In the rows, zero is written as 128.
One turn or mirror swaps these rows in pairs. Which row does each one swap with?
The rows were stretched afterwards, more along some directions than others.
mekad: [133 137 181 108 123 114 140 105  82 126 103 132 166 136 155 126]
vid: [142 154 139 157 139 100 114 122 117 105  92 172 146 124 159 133]
barol: [109 134 168 129 102 124 131  98 120 160  99 142 133 141 170 130]
Nuf: [116 155 143 139 126 101 144 108 133 124 112 141 149 131 144 135]
kegop: [105 132 133 148 116 110 141 135  92 123 135 128 132 129 133 132]
pez: [113 143 145 101 164 129 126 138  95 144 114 125 128 156 134 135]
rabem: [141 126 152 128 115 123 116 108  77 122  90 118 140 136 129 131]
tev: [108 159 152 129 110 118 132 135  99 150 111 133 128 142 121 136]
fifur: [138 128 145 149 123 126 141  95 100 142  85 139 131 142 160 126]
fuve: [121 134 129 128 120 123 128  99 129 105 106 160 144 138 147 134]
pak: [127 138 144 143 128 104 127  69 123 139  76 161 141 132 146 133]
Zur: [116 150 126 154 109 140 131 129  99 139 114 153 111 135 152 121]
Fev: [133 146 139 148 109 140 134 127 131 134 116 136 115 138 132 140]
sevi: [128 127 160 107  98 112 134  77 100 152 115 119 144 133 164 128]
Monat: [147 146 138 142  97  97 116 110 106 134 122 144 125 137 172 137]
lafe: [104 136 150 105 131 133 146 121  71 133 149 117 160 132 146 122]
dar: [128 142 117 158 129 117 106 143  99 124  97 142 108 128 130 140]
misun: [123 144 144 104 170 118 121 131  92 138 119 132 135 154 128 130]
Dor: [105 140 134 114 126 150 123 132 109 142 136 126 131 141 133 129]
ruz: [133 139 152 160 112  95 116 120 107 105 112 149 162 119 161 130]
Rike: [148 126 132 128 120  87 103  91 105 119 126 141 145 113 128 127]
ran: [122 140 150 147 127 123 136 125  79 115  94 156 158 115 136 120]
momib: [105 124 157 102 134 123 138 126  73 151 144 120 141 131 136 110]
Lipon: [125 126 143 129  91 120 122  65  92 146 111 138 145 124 158 121]
muvat: [131 161 156 133 146 118 128 116  91 137 112 122 128 159 160 146]
Kolo: [118 126 166 141  96 122 138 108  99 129 127 120 145 142 159 115]
Bor: [101 154 157 133 100 127 137 147 106 146  99 134 132 158 159 150]
riz: [125 145 160 120 113 119 130 121 117 131 134 158 125 129 137 125]
gipu: [109 146 138 142 137  90 123 121  77 122 120 138 160 115 159 127]
zaf: [125 135 134 144 145 111 112 131 101 109  92 130 128 141 126 142]
lokad: [127 139 150 134 120 113 129  74 129 130  92 153 157 132 159 132]
Varer: [125 138 131 116 122 120 137 129 105 120 121 135 170 142 154 120]
tabe: [118 135 139 118 130 142 136 112  74 121  98 122 140 134 115 134]
zuti: [ 94 133 152 124 112 139 125 121  77 146 103 123  96 156 120 147]
Meras: [111 134 141 138 140  97 117 121  66 140 101 148 128 127 137 136]
gud: [121 134 153 102 155 123 127 142 100 135 109 138 111 165 147 136]
doni: [125 149 164 163 111 130 136  96  91 152  96 135 114 137 128 138]
tob: [151 133 141 145 128  91 109  84  96 116 128 123 151 113 155 125]

Swapped with rabem: ran
Swapped with Lipon: momib
Swapped with sevi: lafe

